In the rows, zero is written as 128.
Each path below is one point turned by a fixed rotation once a step. After each direction that follows a path, write how fast that rotation turns it, in degrees each step (0 if it stays still).
Each turn is a multiple of 5 degrees from 10 to 175, or 0.
Each row of a path follows its step; steps can be skipped.
Rotation 1:
step 0: [125 136 123 128 124 125 129 125 127 130 134 124 129 132 136 134 116 138
 129 125 124 127 124 132 126 133 132 135 129 120 120 140 130 137 128]
step 1: [125 126 134 129 124 124 127 132 128 123 138 127 135 124 130 123 130 132
 138 140 135 135 127 129 131 125 141 127 129 120 123 124 136 129 124]
step 2: [130 124 127 133 119 126 134 127 131 133 129 124 124 141 135 127 129 132
 125 130 132 123 126 133 126 135 129 132 130 115 124 136 130 123 116]
step 3: [135 131 135 126 130 119 129 133 132 136 134 138 136 120 124 125 124 136
 134 130 130 128 124 135 121 129 131 128 128 119 124 133 133 136 124]
step 4: [133 122 130 137 121 117 128 130 119 131 124 127 127 130 136 126 134 131
 132 134 132 121 127 117 130 127 132 130 124 118 123 134 134 122 127]
step 5: [128 128 129 123 128 129 120 133 129 134 130 133 131 128 132 124 127 126
 130 118 131 117 125 137 124 126 134 122 133 122 122 142 130 129 119]
step 6: [134 135 133 136 130 124 131 135 131 130 129 133 126 132 140 130 133 136
 139 129 128 128 130 122 132 126 134 127 125 123 127 134 136 136 135]
step 7: [130 118 127 132 127 132 122 129 131 133 135 127 124 125 133 125 132 132
 126 118 134 130 124 127 130 122 135 123 121 125 120 133 137 117 120]
step 8: [131 136 130 127 127 127 130 129 131 129 134 130 119 128 132 135 129 138
 131 128 127 121 120 135 133 135 132 126 126 128 120 144 127 133 133]
step 9: [127 122 127 133 126 129 132 140 127 126 137 130 126 119 130 126 120 131
 134 131 134 130 129 126 136 122 141 124 117 122 127 128 132 128 125]
[131 130 129 131 127 127 128 127 127 126 131 129 129 126 127 127 126 128
 132 128 129 128 131 128 127 130 131 128 127 128 132 126 129 128 133] | 135
Rotation 2:
step 0: [131 128 130 130 128 127 141 124 140 135 131 122 116 138 132 127 131 131
 134 133 138 116 129 126 126 125 129 137 130 121 122 122 122 131 136]
step 1: [126 124 134 125 133 143 127 129 129 133 132 132 136 122 135 134 116 124
 133 126 137 124 134 132 123 120 133 129 133 136 117 133 138 123 128]
step 2: [127 118 131 131 131 128 117 120 137 133 127 120 127 125 128 120 124 135
 133 127 136 130 126 124 123 132 119 115 133 132 137 130 118 122 137]
step 3: [130 129 125 134 122 131 124 138 120 122 124 132 140 126 126 126 128 139
 118 116 133 131 126 134 116 121 128 136 132 117 129 131 121 124 129]
step 4: [121 134 141 130 116 129 127 120 137 124 135 133 128 129 122 123 133 123
 131 132 133 127 128 130 128 128 131 125 125 116 138 132 125 143 126]
step 5: [133 126 130 114 133 124 129 130 134 134 122 130 124 133 122 138 123 136
 124 121 139 133 132 131 128 114 138 130 120 127 126 121 133 136 124]
step 6: [126 132 126 124 124 128 122 127 130 127 128 127 136 123 122 134 132 138
 134 142 125 123 130 131 136 120 123 114 127 143 128 140 131 129 127]
step 7: [131 121 117 132 134 130 130 122 122 118 124 122 118 130 122 128 128 142
 125 133 130 135 115 129 116 132 120 129 123 130 124 128 128 133 122]
step 8: [125 132 122 129 128 136 126 127 127 119 141 130 143 134 123 122 127 133
 120 125 118 114 126 120 133 131 128 134 129 125 127 126 133 138 128]
step 9: [124 129 134 124 136 129 120 125 122 124 125 121 121 128 124 130 120 117
 127 121 122 141 131 123 133 135 132 117 126 119 126 125 135 140 122]
[128 131 129 125 128 130 130 127 127 131 127 130 127 129 129 129 127 129
 129 127 127 125 128 130 129 131 126 129 129 122 129 128 131 131 129] | 85
[126 127 131 127 130 130 130 130 130 129 131 126 130 128 130 129 127 128
 129 130 128 129 128 126 129 128 133 128 128 127 128 124 128 130 125] | 90
[128 132 128 125 126 125 127 126 128 127 128 130 131 128 130 126 128 127
 125 127 129 132 131 127 127 130 129 127 128 125 128 128 125 128 128] | 60
Rotation 3:
step 0: [127 129 136 130 115 125 130 129 115 127 130 128 112 127 134 129 131 129
 128 124 119 119 124 133 125 130 116 129 124 130 127 120 134 129 127]
step 1: [134 134 129 123 122 127 124 120 134 135 121 125 119 125 131 127 125 118
 133 126 129 113 130 123 130 128 123 125 127 127 133 124 136 114 126]
step 2: [115 130 126 133 132 122 135 125 122 121 131 127 113 134 129 130 126 121
 130 128 124 123 135 127 137 117 121 127 124 128 127 129 129 117 130]
step 3: [127 123 131 118 129 126 132 131 136 129 133 143 118 136 131 132 125 130
 132 128 131 123 129 130 134 131 125 118 137 121 126 128 130 115 128]
step 4: [127 129 124 124 131 123 140 122 134 125 125 128 124 133 127 139 118 136
 120 124 126 123 123 132 133 124 126 135 133 136 132 133 130 120 141]
step 5: [127 128 134 122 127 122 128 126 134 120 127 130 137 138 124 138 127 129
 126 121 145 134 133 129 133 127 119 127 134 134 128 127 127 122 124]
step 6: [129 125 132 131 134 131 136 134 134 120 127 131 126 120 121 134 137 134
 121 118 130 123 126 140 128 125 126 125 132 143 126 130 118 127 125]
step 7: [140 120 133 125 127 126 115 127 124 126 125 125 133 124 126 130 128 138
 127 120 129 122 133 124 134 126 117 121 137 138 128 126 125 135 135]
step 8: [134 120 124 134 130 127 123 126 132 122 117 119 121 131 125 129 142 127
 130 117 131 124 135 131 135 128 136 136 126 134 131 121 122 131 131]
step 9: [135 112 125 130 123 126 123 129 118 120 131 127 118 131 135 126 133 131
 129 121 127 126 138 129 117 135 119 129 127 131 124 131 124 128 122]
[128 130 128 129 130 127 128 126 127 126 130 129 126 128 128 127 132 129
 126 129 131 130 129 127 126 126 127 128 126 125 128 130 123 126 125] | 110
Rotation 4:
step 0: [124 122 122 117 134 136 117 132 122 131 120 134 121 134 131 124 128 130
 133 130 136 128 125 138 127 131 132 127 131 130 119 135 125 131 133]
step 1: [137 130 120 118 124 130 120 128 120 136 127 132 130 126 123 135 130 130
 129 138 134 129 118 127 132 127 131 125 137 132 125 131 122 139 132]
step 2: [131 128 130 122 123 131 126 133 130 139 132 133 129 127 113 126 131 123
 126 128 135 131 127 127 126 131 126 115 131 132 121 141 118 128 127]
step 3: [134 123 123 125 125 130 134 134 129 125 128 138 121 117 128 123 134 123
 130 124 130 138 125 124 132 125 121 116 134 126 126 130 120 137 123]
step 4: [125 122 130 123 128 125 135 136 131 130 126 125 124 126 126 132 132 125
 121 122 132 139 129 136 131 129 131 126 138 136 129 133 128 140 114]
step 5: [134 124 133 131 130 126 126 132 133 123 128 118 124 120 125 126 120 133
 121 124 136 125 126 131 131 124 118 132 138 131 127 131 117 136 119]
step 6: [132 121 121 136 128 126 126 121 131 126 125 124 120 122 125 129 124 130
 120 113 139 133 130 135 132 126 126 130 135 133 123 134 128 120 128]
step 7: [136 119 125 123 124 127 132 117 125 123 124 124 122 120 125 124 130 128
 125 128 129 130 129 128 134 116 132 143 127 134 120 133 124 123 125]
step 8: [131 121 130 122 125 130 125 122 124 126 113 126 125 134 131 133 129 128
 125 119 128 121 130 127 125 122 131 127 121 141 124 137 119 124 123]
step 9: [138 128 130 130 124 119 125 125 122 128 119 136 126 120 127 136 135 127
 128 126 132 118 116 135 126 119 127 127 120 132 126 125 123 126 125]
[131 131 125 128 129 131 125 124 128 129 130 126 127 129 126 127 127 130
 127 130 127 130 129 127 129 130 131 129 130 129 127 129 126 125 130] | 65
Rotation 5:
step 0: [138 123 125 129 129 128 132 134 134 130 135 116 123 125 130 139 126 138
 118 131 129 138 132 131 124 126 120 124 125 132 128 128 125 130 128]
step 1: [119 135 121 125 137 129 129 130 137 136 119 129 139 129 131 132 131 131
 140 133 132 134 129 124 132 132 127 123 131 127 130 128 124 128 123]
step 2: [127 135 130 127 126 128 120 127 126 132 132 133 118 137 133 121 127 136
 135 114 122 124 130 125 138 134 133 132 126 125 131 122 130 132 131]
step 3: [126 126 136 129 118 126 133 137 123 130 134 121 125 125 125 129 124 130
 120 124 140 135 119 133 132 120 127 127 131 129 124 121 128 130 136]
step 4: [123 128 132 122 136 132 124 134 132 128 132 136 138 119 120 135 122 118
 133 138 126 128 121 131 134 131 125 127 123 130 124 132 129 127 129]
step 5: [136 124 125 118 130 130 119 122 132 133 126 125 118 121 131 130 131 127
 123 123 119 124 130 120 134 131 137 128 121 122 126 130 133 130 122]
step 6: [119 125 120 128 124 129 140 126 120 125 126 119 124 123 130 132 127 130
 130 128 132 139 135 128 123 122 130 131 128 119 129 120 134 134 131]
step 7: [126 131 128 133 132 129 134 130 131 130 139 128 133 136 129 131 125 130
 139 137 120 134 130 128 131 133 120 129 116 130 123 128 124 120 134]
step 8: [139 131 136 134 130 126 127 129 141 137 129 124 130 130 129 132 131 134
 128 122 127 128 125 117 136 125 137 123 132 127 129 131 123 135 123]
step 9: [125 135 125 125 130 134 127 135 127 122 128 134 124 122 129 128 124 133
 136 125 141 128 131 136 129 128 136 122 138 126 130 120 138 136 132]
[127 128 130 126 127 133 128 128 126 126 128 126 132 130 127 130 129 131
 126 130 130 130 129 128 126 130 126 127 127 131 126 127 130 126 129] | 115
[127 128 129 127 129 125 130 128 122 127 129 127 128 129 129 126 128 130
 129 126 126 130 127 128 129 125 126 131 129 127 127 129 130 125 130] | 95
Rotation 6:
step 0: [122 121 129 126 136 128 122 137 127 120 125 139 130 117 119 132 132 134
 131 127 137 127 121 131 118 131 135 132 136 126 135 129 131 117 125]
step 1: [131 122 129 127 128 140 125 134 126 125 127 122 138 130 133 127 125 125
 128 116 130 116 122 119 128 115 130 134 134 128 118 125 135 130 134]
step 2: [129 134 130 127 135 130 120 122 130 117 121 127 122 134 135 131 130 125
 142 122 131 140 132 134 123 133 132 137 134 126 125 124 140 127 123]
step 3: [129 127 136 122 134 129 127 134 125 128 135 117 117 123 140 135 137 131
 128 121 118 126 127 125 127 128 126 129 126 124 121 127 120 142 132]
step 4: [122 139 122 116 131 119 129 137 124 120 121 132 128 124 126 130 133 128
 132 127 136 136 137 139 127 123 128 123 131 127 121 132 117 127 124]
step 5: [120 135 130 121 135 125 127 134 128 130 133 123 133 127 120 130 127 126
 121 117 117 123 115 132 143 124 134 131 123 128 127 133 128 125 133]
step 6: [123 132 122 115 123 137 128 127 128 122 131 142 134 132 127 137 125 117
 121 125 127 129 138 128 126 130 132 134 124 127 131 126 133 127 115]
step 7: [124 123 131 127 130 122 124 130 140 135 134 125 125 119 126 133 132 127
 135 126 128 118 118 121 126 124 137 135 121 127 133 118 131 130 116]
step 8: [135 110 124 119 118 126 121 132 129 125 127 135 125 127 133 126 130 126
 126 123 135 134 135 127 125 114 132 132 138 130 123 134 128 127 125]
step 9: [128 135 133 135 134 133 120 137 138 129 126 121 126 122 125 132 136 132
 133 124 124 133 123 127 134 123 128 130 148 124 129 127 134 123 128]
[129 127 126 131 129 129 125 129 128 127 128 127 124 129 131 124 128 128
 129 129 127 129 130 125 127 126 130 130 130 127 127 126 129 127 128] | 55
[129 130 126 130 126 130 125 125 126 127 131 127 126 123 127 131 129 128
 129 127 129 128 129 126 127 132 128 128 125 127 127 128 127 130 126] | 95
[125 131 127 132 125 132 126 129 127 127 127 129 130 126 127 127 127 128
 127 126 128 128 127 130 130 126 127 128 128 127 126 129 130 124 131] | 85
Rotation 7:
step 0: [132 134 137 124 130 126 128 120 126 121 132 124 126 126 130 124 132 136
 130 124 130 122 128 125 135 131 122 122 119 132 133 127 128 130 125]
step 1: [123 135 133 119 133 126 121 120 135 129 128 126 134 123 129 133 123 129
 134 122 126 129 133 131 128 122 122 128 127 129 128 134 130 126 132]
step 2: [128 134 121 130 139 127 122 123 134 128 135 126 128 130 125 123 129 133
 130 125 124 132 119 123 126 127 127 134 129 135 133 131 130 123 125]
step 3: [127 131 136 125 137 128 133 125 129 122 134 124 128 123 129 124 131 126
 127 129 124 118 124 124 129 134 126 129 126 120 135 134 133 124 123]
step 4: [127 127 129 126 137 134 118 121 132 118 127 123 134 126 133 123 122 124
 130 125 126 129 134 132 133 129 126 129 124 127 129 130 125 134 128]
step 5: [130 133 129 130 134 123 119 124 129 136 125 120 126 128 128 119 128 129
 130 132 130 129 128 127 134 128 124 130 126 137 129 139 133 126 129]
step 6: [131 131 134 120 133 126 129 122 136 129 127 125 128 124 125 124 132 124
 125 122 120 126 123 121 133 129 138 127 128 128 133 130 131 126 134]
step 7: [126 123 124 129 136 127 123 131 132 121 134 128 133 119 137 123 123 123
 131 126 122 123 131 126 130 129 129 128 134 134 132 130 129 125 132]
step 8: [129 126 128 128 131 128 130 127 133 126 126 126 131 126 125 112 128 132
 124 132 122 129 130 131 135 133 120 129 126 136 128 131 136 131 122]
step 9: [124 132 140 126 129 129 126 126 139 133 127 124 131 130 135 125 130 120
 126 127 125 127 127 126 128 132 131 120 125 132 126 130 136 132 129]
[129 130 125 128 127 126 130 128 125 125 127 128 129 125 131 128 125 127
 127 127 128 124 129 127 129 131 129 128 127 127 133 125 126 128 127] | 100
Rotation 8:
step 0: [136 122 130 124 132 126 128 131 123 132 117 122 123 135 136 132 131 122
 133 129 131 125 128 114 122 124 125 127 137 123 133 135 132 131 126]
step 1: [124 128 123 132 124 120 131 128 139 134 130 116 139 131 131 124 122 132
 120 132 128 134 130 129 125 132 123 141 124 123 129 126 125 131 132]
step 2: [122 134 127 131 136 128 126 126 123 134 132 127 124 129 126 134 133 128
 124 122 132 126 119 129 119 129 141 132 133 141 132 129 133 121 136]
step 3: [145 134 125 132 124 129 135 129 125 135 120 121 118 129 128 125 132 124
 128 132 129 126 135 123 119 132 125 125 128 119 132 129 133 126 123]
step 4: [122 120 123 126 128 116 132 136 127 124 120 119 133 128 132 125 121 129
 118 129 123 131 122 130 127 126 134 134 119 129 135 126 126 135 128]
step 5: [127 129 125 131 136 132 121 128 126 135 131 126 133 131 143 140 135 127
 131 129 131 125 125 123 117 127 132 135 138 131 123 132 133 130 133]
step 6: [131 129 131 129 129 123 136 125 140 136 125 119 120 134 121 118 128 124
 125 133 137 132 135 130 120 135 124 132 129 124 133 131 130 121 128]
step 7: [128 133 121 129 123 121 128 131 120 130 126 121 126 121 124 133 123 136
 123 119 120 129 119 131 121 126 137 132 126 130 138 132 124 131 132]
step 8: [135 132 127 135 135 129 129 130 119 133 125 128 127 136 143 132 134 117
 122 133 131 124 126 119 126 122 128 129 125 123 130 125 137 130 129]
step 9: [126 120 126 122 128 118 132 131 137 134 120 114 133 132 125 122 124 131
 129 135 129 132 129 122 121 137 126 133 130 134 127 126 131 128 122]
[128 128 127 126 126 128 129 128 128 124 128 125 128 127 129 127 122 130
 126 127 127 128 126 127 127 128 127 130 127 125 126 130 127 124 129] | 125
[128 128 130 126 127 130 127 131 129 128 126 129 127 130 125 132 127 127
 129 128 131 126 132 125 125 128 128 129 125 128 128 126 129 126 126] | 125
Rotation 9:
step 0: [124 120 136 121 136 137 127 123 131 134 122 125 122 128 133 124 128 128
 117 122 127 119 141 132 142 128 130 126 126 130 124 127 128 133 130]
step 1: [130 134 123 124 141 130 124 134 131 126 120 131 129 129 133 135 129 126
 135 121 128 117 127 130 147 128 126 126 129 126 122 118 133 126 127]
step 2: [133 137 127 122 130 131 120 128 113 129 121 136 131 129 130 128 127 132
 129 116 134 130 134 132 133 141 122 123 123 123 132 128 123 130 129]
step 3: [125 130 133 124 126 134 127 138 130 132 128 134 125 132 123 119 134 130
 125 117 132 123 120 130 129 140 127 120 124 125 123 126 121 117 136]
step 4: [135 134 141 127 122 131 132 127 128 128 121 128 117 131 134 121 132 128
 121 126 127 119 123 138 139 132 134 130 129 135 133 127 119 126 127]
step 5: [131 132 117 127 129 127 132 130 124 128 132 134 117 122 130 134 126 128
 127 130 122 120 131 136 144 133 131 124 129 134 122 130 122 116 127]
step 6: [140 124 124 122 135 130 127 133 114 130 128 140 119 123 133 128 123 121
 124 114 126 128 125 125 128 126 129 128 125 131 127 131 120 128 127]
step 7: [131 129 132 117 130 131 118 136 127 135 135 127 132 123 135 122 122 124
 123 125 125 121 123 124 134 129 137 122 125 124 126 134 123 126 141]
step 8: [133 137 131 131 133 125 118 133 128 131 115 124 130 135 132 126 125 129
 123 123 127 120 124 138 129 124 139 124 137 133 119 133 121 129 128]
step 9: [133 121 126 120 124 122 128 132 121 127 121 131 128 132 129 128 122 139
 125 127 130 125 136 136 138 125 130 111 137 128 127 131 127 118 128]
[129 124 131 124 128 131 129 128 131 127 129 128 125 131 129 126 128 127
 128 125 125 129 128 124 127 127 127 126 128 128 129 127 129 127 130] | 110
[128 127 126 127 131 124 127 126 125 126 129 129 125 128 130 129 131 129
 129 128 127 126 128 128 129 127 124 128 129 128 130 129 132 127 129] | 85
Rotation 10:
step 0: [138 134 136 128 136 136 123 119 120 126 125 117 130 125 125 135 117 126
 124 127 129 131 130 122 135 124 132 124 137 128 116 130 125 121 139]
step 1: [132 128 126 137 140 129 126 136 126 129 129 126 133 111 128 125 110 133
 126 126 122 128 130 129 127 119 125 133 121 129 121 126 127 136 130]
step 2: [129 127 125 130 136 125 108 126 139 133 125 131 130 124 138 122 128 124
 130 135 122 129 128 123 124 117 125 130 121 128 125 132 125 116 131]
step 3: [121 120 129 119 133 122 114 129 124 122 131 128 126 126 138 131 119 130
 123 133 124 132 114 130 136 129 126 129 134 136 124 140 132 129 128]
step 4: [136 119 129 125 125 124 134 129 126 126 120 132 127 120 140 131 128 122
 132 128 116 131 117 120 134 124 137 135 130 133 120 124 124 130 116]
step 5: [146 133 130 133 132 136 126 128 120 124 122 125 126 140 136 133 127 129
 128 137 132 132 114 123 125 124 131 133 130 122 118 127 130 123 131]
step 6: [139 138 126 134 133 125 129 135 124 118 127 138 133 124 129 136 114 129
 130 132 121 137 122 131 127 129 124 131 121 129 135 125 133 135 135]
step 7: [134 130 124 140 127 125 126 114 134 132 125 140 125 120 132 132 120 128
 138 135 124 131 129 124 131 129 125 123 123 130 129 132 126 110 129]
step 8: [124 121 129 130 130 135 126 124 118 123 123 129 136 131 136 125 117 142
 129 125 125 133 129 131 135 132 126 124 131 138 123 141 126 120 134]
step 9: [132 117 140 136 133 121 130 136 129 128 124 126 139 126 128 133 125 131
 135 118 118 129 129 116 127 124 135 134 126 138 128 131 122 125 125]
[130 127 128 130 128 128 127 128 128 131 127 128 127 128 126 127 130 122
 127 129 126 130 129 126 126 130 132 126 127 127 128 129 128 124 127] | 145
[124 131 122 131 128 129 126 127 126 131 130 127 128 127 129 129 128 129
 130 130 125 127 131 127 127 128 128 130 128 130 128 130 129 128 129] | 65
[128 128 128 129 131 129 131 125 129 128 128 130 128 125 126 127 127 128
 126 129 129 129 129 132 126 127 126 127 126 130 126 127 126 126 133] | 60
